[[  1   0  -1   0   0   0   0   0   1   1   0]
 [  0  -1   1   0  -1  -1  -1  -1  -1   1   0]
 [  1   0   0   0   1   1   1   1   0  -1   1]
 [  0   1  -1  -1   1   0   0   1   1  -1   0]
 [  9  19 -16 -10  22  15  17  16  20 -20   9]
 [ -1  -1   1  -1  -2   0  -1  -1  -1   0  -1]
 [-36  30 -23  -8  33 -51  34  31  32  33  28]
 [-10 -19  17  10 -20 -14 -14 -15 -20  21  -8]]
=>
[[  0  -1   1   0  -1  -1  -1  -1  -1   1   0]
 [  0   1  -1  -1   1   0   0   1   1  -1   0]
 [ -1  -1   1  -1  -2   0  -1  -1  -1   0  -1]
 [-10 -19  17  10 -20 -14 -14 -15 -20  21  -8]]

[[  0  16  11  37  62 -15  47  -6 -16  16  42 -12 -12   2  26]
 [  3 -11   8 -38 -17  21 -43  54  15 -16  25   6  11  65 -27]]
=>
[[  3 -11   8 -38 -17  21 -43  54  15 -16  25   6  11  65 -27]]

[[  7  17   5 -18  18 -19   0  22 -30]
 [ -7  -9 -44  -8   4 -42 -14   4 -57]
 [ 12   7  37   2 -28  34  16 -15  41]]
=>
[[ -7  -9 -44  -8   4 -42 -14   4 -57]]

[[ 17   4  -3   6  -1   6 -22 -30   1]
 [ 18  -2   2   4   1  12 -16 -33   3]
 [ 19 -20  19  -1   8  26   2 -36   8]
 [ 28 -63  68  -7  68  20  21  15  -3]
 [ 21 -38  37  -5  23  33  18 -28   9]
 [-39  43 -47  -1 -44 -27   5  31  -2]
 [ 25 -58  61  -7  55  25  23   2   2]
 [ 17   7  -5   7  -2   3 -25 -28   0]]
=>
[[ 18  -2   2   4   1  12 -16 -33   3]
 [ 28 -63  68  -7  68  20  21  15  -3]
 [-39  43 -47  -1 -44 -27   5  31  -2]
 [ 17   7  -5   7  -2   3 -25 -28   0]]

[[ 16  10  -6 -13 -28   2 -29   3  -3  14 -14  18  30  17 -18   9]
 [ -3  20   4  -2  -5  21 -29  13 -21 -20 -15 -16   9  25  -9 -53]
 [  4   4  -8 -16 -25   0 -31  -1 -12  -1 -18   2  15  10 -19 -11]
 [ 10   4  -4  -9 -18  -2 -15   1   0  12  -7  14  19   8 -10  13]]
=>
[[ -3  20   4  -2  -5  21 -29  13 -21 -20 -15 -16   9  25  -9 -53]
 [ 10   4  -4  -9 -18  -2 -15   1   0  12  -7  14  19   8 -10  13]]

[[ 50 -21 -37  69 -30  29 -54   5  12 -56  63 -32]
 [  7   9 -13 -33  -9 -46 -22  -4  16 -15 -26   1]
 [-46  10   4 -29 -61 -60 -43 -30  -2 -17 -31  13]
 [ 12 -24 -23   7  34   2  -8  18  24 -25  20 -18]
 [ 19 -24 -31  61 -32  20 -52   3   7 -46  50 -34]]
=>
[[  7   9 -13 -33  -9 -46 -22  -4  16 -15 -26   1]
 [ 12 -24 -23   7  34   2  -8  18  24 -25  20 -18]]

[[ 38  22  41]
 [-24  50  26]
 [-33 -10 -29]
 [ 28   2  24]
 [ 20  -5  25]
 [-34  -8 -30]]
=>
[[-24  50  26]
 [ 28   2  24]
 [-34  -8 -30]]

[[ 21  40  30 -11 -51 -28]
 [ 26  40  24 -21 -52 -19]
 [ 39  18 -31 -50  -8  32]
 [ 39  14 -34 -49  -4  34]
 [-31  20  40  31  -9 -50]
 [-10 -50 -31  18  41  31]
 [ 13 -35 -48  -3  35  38]
 [ 39  20 -29 -52 -11  31]]
=>
[[ 26  40  24 -21 -52 -19]
 [ 39  14 -34 -49  -4  34]
 [-10 -50 -31  18  41  31]
 [ 39  20 -29 -52 -11  31]]

[[-17 -12  66]
 [  7   3  19]
 [-41  61  38]
 [ 54  39 -65]
 [-49  61 -19]
 [ -9   3  38]]
=>
[[  7   3  19]
 [ 54  39 -65]
 [ -9   3  38]]
